Some points, one per row:
[-0.670  0.064  0.086 -2.385 -1.612  1.594  1.130 -0.637  1.931  2.141 -2.370  1.935  0.132 -0.736
  1.722 -1.767]
[ 0.197  0.321 -0.303 -0.296  0.055  0.657  0.451  0.428  0.139  0.450 -0.948  0.473  0.344 -0.025
  0.314 -0.804]
[ 0.160  0.850  0.372 -1.380 -1.021  1.421  0.445  0.410  1.270  1.653 -0.797  1.740  0.052 -0.210
  1.056 -0.935]
[ 1.634  0.034 -0.773  0.218 -2.301 -1.583 -1.115 -1.656  0.287 -0.547 -0.698  0.011 -0.951 -0.849
  3.262 -0.105]
[ 1.180 -0.512 -1.433 -0.314  0.875  1.540  1.455  0.250 -0.596 -0.384 -1.597  0.000 -1.402  0.944
  2.859 -0.649]
[ 0.043 -0.500  0.387  2.022  1.621 -1.337 -1.029  0.587 -1.813 -1.674  2.020 -1.930  0.807  0.488
 -2.617  1.272]
[ 0.154  0.475  0.042 -0.443 -0.302  0.105 -0.182 -0.270  0.272  0.706 -0.530  1.269 -0.020  0.141
  0.881 -0.145]
[ 0.222  0.971  0.251 -1.711 -2.873  0.172  0.725 -1.052  1.433  1.336 -1.517  1.404 -0.345 -0.832
  1.990 -1.486]
[-1.280 -0.341  1.357 -1.356 -1.074  0.096  0.134 -0.351  0.738  1.340  0.019  0.818  1.442 -0.492
 -1.414 -0.415]
[ 0.443  0.603  0.433 -0.643 -1.174  0.070 -0.291 -0.322  0.502  0.224 -0.028  0.706  0.444 -0.565
  0.621 -0.730]
[ 0.501 -0.863 -1.083  0.716  1.020 -1.007  0.246 -0.032 -1.069 -1.404  0.862 -1.215 -1.007  0.884
  0.660  0.658]
[-0.087 -0.089  0.106  1.244  0.358 -1.411 -1.625 -0.032 -1.081 -1.533  2.362 -1.724  0.651 -0.017
 -1.875  1.515]
[ 0.188  0.182 -0.529 -0.359  0.436  1.448  0.864  0.695 -0.058 -0.720 -0.893 -0.093 -1.185  0.459
  1.395 -0.260]
[ 0.603  0.004 -0.542  1.680 -1.253 -2.943 -1.077 -1.520 -0.391 -0.964  0.000 -1.131 -0.112 -0.953
  1.073  0.890]
[-0.347 -0.013  0.619 -1.124  0.190  1.352  1.037  0.472  0.485  0.833 -0.996  1.107  0.020  0.312
  0.374 -0.986]
[ 0.977  0.227 -1.035  0.491 -0.447 -0.657 -0.216 -0.645 -0.205 -0.543 -1.023 -0.161 -0.861 -0.344
  2.216  0.063]
[-0.113  0.143  0.144  0.090  0.635 -0.283 -0.272  0.150  0.085 -0.649  0.444 -0.256  0.232  0.240
 -0.547  0.401]
[-0.691  0.049  1.433 -0.712 -0.479  0.047 -0.216 -0.049  0.770  1.367 -0.137  1.027  1.616 -0.616
 -1.589 -0.271]
[ 2.023 -0.420 -3.176  0.497 -0.845 -0.515  0.677 -0.861 -0.752 -1.334 -2.014  0.304 -3.602  0.453
  6.431 -0.455]
[-0.312 -0.150 -0.362 -1.060  1.749  2.510  1.486  1.606  0.119 -0.085 -1.103  0.123 -1.270  0.900
  0.551 -0.904]
[ 0.240  0.165 -0.735  0.660 -1.133 -0.737 -0.479 -0.984 -0.041 -0.738  0.045 -0.143 -0.965 -0.140
  1.573  0.306]
[ 0.708 -0.549  0.176  1.333  1.200 -0.631 -0.640  0.186 -0.822 -1.092  1.798 -1.170  0.834  0.978
 -1.013  0.804]
[ 1.286  0.396 -1.465  0.984  1.963  0.588  0.427  0.947 -1.064 -1.944  0.553 -1.086 -1.126  0.854
  1.076  0.538]
[-0.573 -0.012  0.323  1.282  1.784 -0.380 -0.114  0.709 -1.157 -1.038  1.584 -1.237  0.152  0.683
 -2.437  1.154]
[-1.055  0.219  2.208 -0.599 -2.737 -2.131 -1.580 -1.283  1.183  1.438  0.502  1.142  2.302 -1.298
 -1.684 -0.386]
[-0.085  0.151 -0.356 -0.271 -1.074  0.086 -0.289 -0.289  0.248  0.265 -0.490  0.598 -0.433 -0.339
  1.095 -0.188]
Then 24 other points, each followed by its number:
[ 1.424 -0.707 -1.070  1.236  0.909 -1.270 -0.665  0.313 -1.228 -1.572  0.792 -0.831 -0.624  0.520
  1.172  0.683] 0
[ 0.684 -0.798 -0.786  1.510  2.520 -0.080 -0.287  1.391 -1.699 -1.226  1.371 -1.431 -0.191  0.496
 -1.119  0.951] 1
[-1.291 -0.635  1.621  0.302  1.262  0.400  0.041  0.835 -0.531  0.046  0.574 -0.311  1.445  0.555
 -3.424 -0.184] 2
[ 1.180 -0.041 -1.601 -0.392 -0.622 -0.164  0.578 -0.451  0.022 -0.286 -1.183  0.317 -2.054 -0.231
  3.586 -0.270] 3
[ 0.918  0.609 -0.280 -0.911 -0.176  1.266  0.979  0.183  0.495  0.436 -1.393  1.250 -1.167  0.504
  2.933 -0.900] 4
[-0.056  0.574  0.129 -0.677  0.385  0.933  0.710  0.340  0.329  0.196  0.505  0.014  0.419  0.342
 -1.182  0.086] 5
[-0.745  0.184  1.076 -0.310  0.267 -0.270 -0.270  0.739 -0.082  0.459  0.706  0.335  1.783 -0.227
 -2.330 -0.400] 6
[ 0.458 -0.784 -1.074  2.095  2.628 -0.848 -0.599  0.750 -1.783 -1.878  1.663 -2.198 -0.330  0.902
 -1.558  1.586] 7
[ 1.684 -0.253 -1.934 -0.050 -0.581 -0.072  0.131 -0.113  0.034 -0.546 -1.431  0.210 -2.025 -0.213
  4.297 -0.713] 8
[ 0.886 -0.110 -1.179  0.002 -0.752 -0.349  0.303 -0.894  0.257 -0.213 -0.993 -0.300 -0.828 -0.368
  2.597 -0.362] 9
[-0.132 -0.158  1.504 -1.038 -1.282 -0.371 -0.551 -0.854  1.224  0.937 -0.187  0.957  1.036 -0.556
 -0.489 -0.074] 10
[-0.554  0.479  1.542 -0.477 -3.840 -1.846 -0.567 -1.267  1.403  1.537 -1.156  1.518  0.784 -1.340
  0.164 -0.880] 11
[ 0.464 -0.034 -0.791  0.438 -0.825 -0.777 -0.850 -0.828  0.135  0.251 -0.195 -0.222 -0.707 -1.011
  1.152  0.548] 12
[ 0.903  0.286 -0.607 -1.126 -2.960 -0.224  0.114 -1.647  0.954  0.687 -1.576  1.202 -1.280 -0.432
  3.376 -0.979] 13
[ 0.667 -0.350 -0.456  1.607 -0.011 -2.680 -1.365 -0.743 -0.815 -1.404  1.524 -1.048  0.133 -0.328
 -0.480  1.231] 14
[ 1.024 -0.694 -1.716  0.481  1.550  0.698  0.621  0.242 -0.636 -1.184 -0.636 -0.855 -1.486  0.712
  2.056  0.416] 15
[-0.308 -0.693  0.411  1.342  1.471 -0.776 -0.791  1.278 -1.092 -1.171  1.937 -0.971  0.587  0.352
 -2.759  0.692] 16
[ 0.278  0.321 -0.110 -0.061 -3.569 -2.169 -2.208 -2.365  0.999  0.755 -0.661  1.258 -0.155 -1.536
  2.329  0.113] 17
[-0.453  0.451  0.641 -1.267 -0.854  2.028  1.213  0.300  0.989  2.136 -1.849  1.987  0.254 -0.122
  0.347 -1.055] 18
[-0.640  0.736  1.605 -1.750 -3.606 -0.329 -0.943 -1.582  1.777  2.026 -1.532  2.620  0.858 -1.276
  1.168 -0.932] 19
[ 0.623 -0.075 -0.229 -0.061 -0.870 -1.233 -0.320 -1.091  0.602  0.054  0.112 -0.489 -0.017 -0.460
  1.134  0.210] 20
[-0.519  0.198 -0.204 -1.444  0.657  2.455  1.921  0.495  0.584  1.292 -1.347  0.738 -0.130  0.551
 -0.274 -0.982] 21
[-0.349  0.442  0.043 -1.026 -1.379 -0.389  0.414 -0.907  0.788  0.759 -1.001  1.180 -0.526 -0.547
  1.548 -0.114] 22
[-0.393  0.727  1.190 -0.728 -3.097 -1.303 -1.233 -1.771  1.685  1.043 -0.745  1.662  0.586 -0.974
  1.425 -0.399] 23
Which of these numbered points is nearest to each point below, ignoring the 3 directions in which the first points spread most? Its number follows each.
[-0.817  0.105  0.248 -0.271  2.259  1.937  0.884  1.472 -0.011 -0.225  0.869 -1.171  1.233  0.457
 -2.821  0.254] > 9
[ 0.503 -0.739 -0.225  1.270  0.002 -1.571 -0.548 -0.232 -0.838 -1.132  0.014 -0.775 -0.651  0.249
  0.488  0.401] > 2
[-1.059 -0.457  1.111  0.358 -1.092 -1.024 -0.645 -1.015 -0.099  0.552  0.089 -0.218  0.892 -0.183
 -1.671  0.167] > 2
[-0.492  0.329  0.257 -0.362  1.682  1.350  1.047  1.155 -0.216  0.001  0.728 -0.197  0.483  0.788
 -2.044  0.147] > 5
[ 0.213  0.013 -0.139  0.276  1.472  0.666  0.139  0.432 -0.321 -0.498  0.142 -0.414 -0.122  0.462
 -0.201  0.518] > 15
[-1.156  0.242  0.719 -0.931  0.198  1.338 -0.219  0.151  1.059  1.326 -0.083  0.417  0.635 -0.661
 -1.294 -0.057] > 12
[-1.435  0.512  2.521 -1.619 -1.165  0.493 -0.320 -0.449  1.874  1.789  0.382  1.252  1.982 -0.594
 -2.240 -0.608] > 23
[ 0.370  0.236 -0.522 -1.485  0.438  3.290  2.131  0.959  0.529  1.243 -2.645  1.668 -1.254  0.558
  2.679 -1.744] > 18
[ 2.009 -0.623 -2.469  0.605  1.716  1.001  1.056  0.873 -1.256 -1.100 -0.567 -0.639 -2.016  0.796
  3.019  0.018] > 1
[-1.014  0.476  1.410 -0.324 -1.686 -0.467 -0.565 -0.812  1.148  1.675 -0.184  0.832  1.594 -0.805
 -1.718 -0.213] > 18
[-0.080 -0.092  0.783 -0.939  0.930  1.397  0.498  1.179  0.186  0.892  0.086  1.138  0.680  0.482
 -0.816 -0.869] > 0
[-1.532  0.077  1.519 -0.460  2.540  2.681  0.496  1.720 -0.442  0.763  0.834  0.385  1.616  1.102
 -3.307 -0.168] > 19
[-0.299  0.086 -0.413 -0.872 -0.153  1.062  0.330 -0.329  0.677  0.941 -0.691  0.245 -0.372 -0.505
  0.641 -0.160] > 12
[ 0.373 -0.102 -0.789 -0.149  2.228  2.348  1.677  0.863 -0.546 -0.805 -0.681 -1.160 -0.942  1.152
  0.621 -0.159] > 9
[ 0.073  0.235  0.164  0.057  1.693  0.420  0.101  1.227 -0.281 -0.361  0.138 -0.047 -0.274  0.094
 -0.458  0.169] > 8
[ 0.211  0.266 -1.022  0.160  0.357  0.417  0.505 -0.126 -0.567 -0.377  0.015 -0.880 -0.459  0.084
  0.463  0.366] > 21
[ 0.804  0.127  0.030  0.286  0.298 -0.155 -0.469  0.690 -0.399 -0.314  0.846  0.223  0.411  0.208
 -0.283  0.155] > 0
[-1.155  0.162  0.783 -0.602  3.253  3.752  1.365  2.555 -0.321  0.021  0.721 -0.489  1.074  1.328
 -3.414 -0.417] > 9
[ 0.918 -0.296 -0.027 -0.156 -0.344 -0.746 -0.751 -0.491  0.236 -0.206  0.415 -0.016 -0.064  0.011
  1.465 -0.354] > 0
[ 0.165 -0.548  0.170  1.186  1.030 -1.777 -0.980 -0.025 -0.976 -0.904  1.760 -1.233  0.955  0.367
 -1.855  1.174] > 14
[-0.757  0.445  0.948 -1.000 -0.464  0.597  0.371 -0.282  0.919  1.246 -0.605  0.988  0.709 -0.011
  0.145 -0.893] > 23
[-0.037 -0.436  0.258  0.272 -1.038 -0.478 -0.257 -0.735 -0.365  0.501 -0.174  0.391  0.616 -0.233
  0.114 -0.467] > 2
[ 0.230  0.716  0.396  0.302  0.106 -0.382 -0.145 -0.176 -0.108  0.126 -0.029 -0.239  1.023  0.101
 -0.735  0.357] > 18
[ 0.337 -0.339 -0.796  1.503  0.080 -2.160 -0.858 -0.937 -1.092 -1.499  1.299 -1.523 -0.082  0.197
 -0.235  1.416] > 21
[ 1.649 -0.062 -1.946  0.568 -0.866 -1.116 -0.114 -0.525 -0.053 -0.709 -1.159  0.644 -2.289 -0.438
  4.560 -0.219] > 14
[-0.528 -0.078  1.653  0.191 -3.220 -2.235 -2.092 -1.198  0.152  0.864  0.752  1.008  1.113 -0.847
 -1.494  0.323] > 19
[ 0.398  0.379  0.513 -0.131 -2.182 -1.558 -0.816 -1.314  0.871  0.850 -0.381  0.959 -0.019 -0.643
  0.728 -0.214] > 14
[-0.451 -0.025  0.489  0.816 -1.482 -1.112 -1.341 -0.845 -0.024 -0.084  0.429  0.710  0.182 -0.387
 -0.027  0.543] > 19
[-0.451 -0.021  1.919  0.862 -0.093 -2.021 -1.486  0.153 -0.281 -0.174  1.800 -0.933  1.131 -0.375
 -2.888  1.114] > 3
[-1.321  0.615  1.585 -1.422 -3.940 -1.397 -1.179 -1.956  1.425  1.846  0.122  1.860  1.578 -1.059
 -0.496 -0.441] > 13
[ 0.274 -0.039 -0.268 -0.781 -1.749  0.045  0.231 -0.808  0.841  0.901 -0.922  0.827  0.467 -0.362
  1.737 -0.734] > 9
[ 1.068 -0.589 -1.406  0.389 -0.098 -0.499 -0.293 -0.429 -0.527 -0.944 -0.267 -0.290 -0.977  0.434
  2.482  0.069] > 0
[-0.274 -0.224 -0.383  0.213  2.194  2.159  1.001  1.199 -0.483 -0.456 -0.037 -0.422 -0.978  0.775
 -0.398  0.333] > 12
[-0.701  0.574  1.022 -0.942  0.508  1.128  0.798  0.759  0.445  0.801  0.316  0.474  1.185  0.065
 -1.741 -0.426] > 5
[ 0.646  0.040 -0.766  1.676  1.393 -0.877 -0.456  0.246 -0.892 -1.352  1.656 -1.608 -0.348  0.460
 -1.167  1.253] > 5
[ 1.737 -0.733 -2.751  1.883  2.130 -0.588  0.111  0.386 -1.683 -2.081  0.118 -1.831 -2.053  0.658
  2.164  1.107] > 7
[-0.870 -0.010  1.488 -1.584  0.927  2.456  0.598  0.719  1.258  1.470 -0.810  0.999  0.197  0.501
 -0.735 -0.495] > 10
[ 0.196 -0.801 -0.272  1.905  2.369 -0.128 -0.238  1.090 -1.843 -2.317  1.122 -2.412 -0.163  0.879
 -1.108  0.777] > 2
[ 0.853  0.402 -0.343 -0.504 -2.251 -0.522 -0.615 -1.563  1.384  0.582 -1.325  0.671 -1.081 -1.123
  3.384 -0.348] > 10
[ 1.051  0.450 -1.143  0.141  1.417  1.490  1.329  0.464 -0.628 -0.667 -1.055  0.632 -1.715  0.928
  2.794  0.145] > 4
